[[-58, 19, 47, 31, -1, 24, -50, -53], [1, 54, 25, 43, -63, -9, -65, 3], [38, 51, -64, 65, -1, -71, -3, -31], [-11, 37, 69, -48, 18, 25, -59, 48], [71, -21, -47, 48, -20, 69, -44, 45], [-47, -51, 5, -38, -51, 18, 11, -16], [47, -6, 37, -42, 40, 36, 1, -57]]
Find the entry just right of the smallest entry.
-3
The entry just right of -64 -> 65
The entry just right of 31 -> -1
The entry just left of the smallest entry: -1
The entry just left of 45 -> -44
The smallest entry: -71
Find the entry just left of -21.
71

grid = [[437, 480, 588, 481, 454, 667, 542, 494, 52, 10, 546, 695, 939, 344], [79, 838, 481, 403, 481, 588, 521, 420, 75, 237, 430, 550, 639, 562], [163, 754, 346, 406, 474, 479, 496, 544, 189, 471, 433, 355, 450, 585], [390, 527, 470, 345, 461, 309, 433, 508, 621, 639, 358, 296, 241, 615], [481, 436, 494, 329, 472, 418, 546, 829, 111, 260, 471, 323, 709, 524], [256, 661, 451, 384, 423, 482, 502, 550, 203, 366, 425, 416, 548, 564]]
Give the entry just right of 480.
Answer: 588
The entry just left of the largest entry: 695
Give the entry just right of 482.
Answer: 502
Give the minimum.
Answer: 10
The entry just left of the smallest entry: 52
The entry just right of the largest entry -> 344
The entry just left of 75: 420
Give the entry just right of 838.
Answer: 481
The maximum: 939
Give the entry just right of 260.
Answer: 471
Give the entry just right of 450.
Answer: 585
The entry just left of 564 -> 548
The entry just right of the smallest entry: 546
The entry just right of 189: 471
The entry just right of 323 -> 709

Questions about the array below.
1) Give the last entry, reading row by row.
2) Give the fifth-last entry, reading row by row.
3) Give the top-left entry.
4) Give the 3rd entry on the diagonal from the top-right corner.
5) Give the largest entry in the first column.
6) Give the entry just right of 7807.
7) Give the entry in the top-right corner.
8) Give the entry directly above the smallest entry.
[[7368 4755 6473 7737 3483 7826 6747]
 [8092 3861 6269 7419 2567 7799 6207]
 [8767 3136 6099 7029 2018 7684 5670]
 [8219 3690 6234 7325 2453 7796 6084]
 [7187 5034 6549 7807 3720 7821 6918]
 [8624 3245 6127 7129 2113 7731 5759]
 [7255 4897 6518 7761 3595 7811 6829]
 [8353 3514 6184 7282 2307 7770 5988]
 [7578 4488 6400 7631 3202 7833 6583]
 [7714 4333 6405 7577 3048 7802 6485]
 [7838 4170 6340 7515 2898 7812 6389]
 [7962 4010 6299 7485 2743 7811 6301]
 [7479 4620 6446 7677 3333 7813 6650]
 [8485 3390 6161 7190 2194 7731 5893]]
1) 5893
2) 6161
3) 7368
4) 2018
5) 8767
6) 3720
7) 6747
8) 2567

[[-22 -26 -15  13 -26]
 [-16 -35 -30 -15  -2]
 [-20 -26 -17   6 -21]
 [-23  -1 -13 -19 -28]
 [ -6  25  17 -35 -38]
 [-20  11  -6 -30 -27]
 [-23  18  -8 -43 -19]
 [ -3  38  29 -33 -45]
 [-35 -14 -33 -20 -11]
 [-18  18  -1 -38 -26]
 [-11 -44 -30 -10  -4]
 [-31   2 -21 -28 -17]]
Indices start at 0.
Report the bottom-left entry.
Answer: -31
Report the minimum.
Answer: -45
Report the entry just right of 29.
Answer: -33
The entry directly above 38: 18
Report the entry directly below -4.
Answer: -17
The entry directly above 29: -8
The entry in row 0 and column 2 is -15
The entry in row 0 and column 0 -> -22
Report the entry just right of 38.
Answer: 29
Report the entry just right of -10.
Answer: -4
Report the entry at row 0, column 1.
Answer: -26
The entry in row 2 and column 0 is -20
The entry just left of the largest entry is -3
Report the top entry of the column that holds the smallest entry.
Answer: -26
The entry at row 1, column 2 is -30
The entry at row 2, column 1 is -26
The entry at row 1, column 0 is -16
The entry directly below 38 is -14
The entry just left of -10: -30
The maximum: 38
Report the entry at row 1, column 1.
Answer: -35
Report the entry directly below 13.
Answer: -15

W = [5471 7667 4731 4463 7844 9814 5914 1912 4992 9377 3372 5683]
The largest entry -> 9814
The entry just right of 4731 is 4463
The entry just right of 9814?
A: 5914
The entry just left of 9814 -> 7844
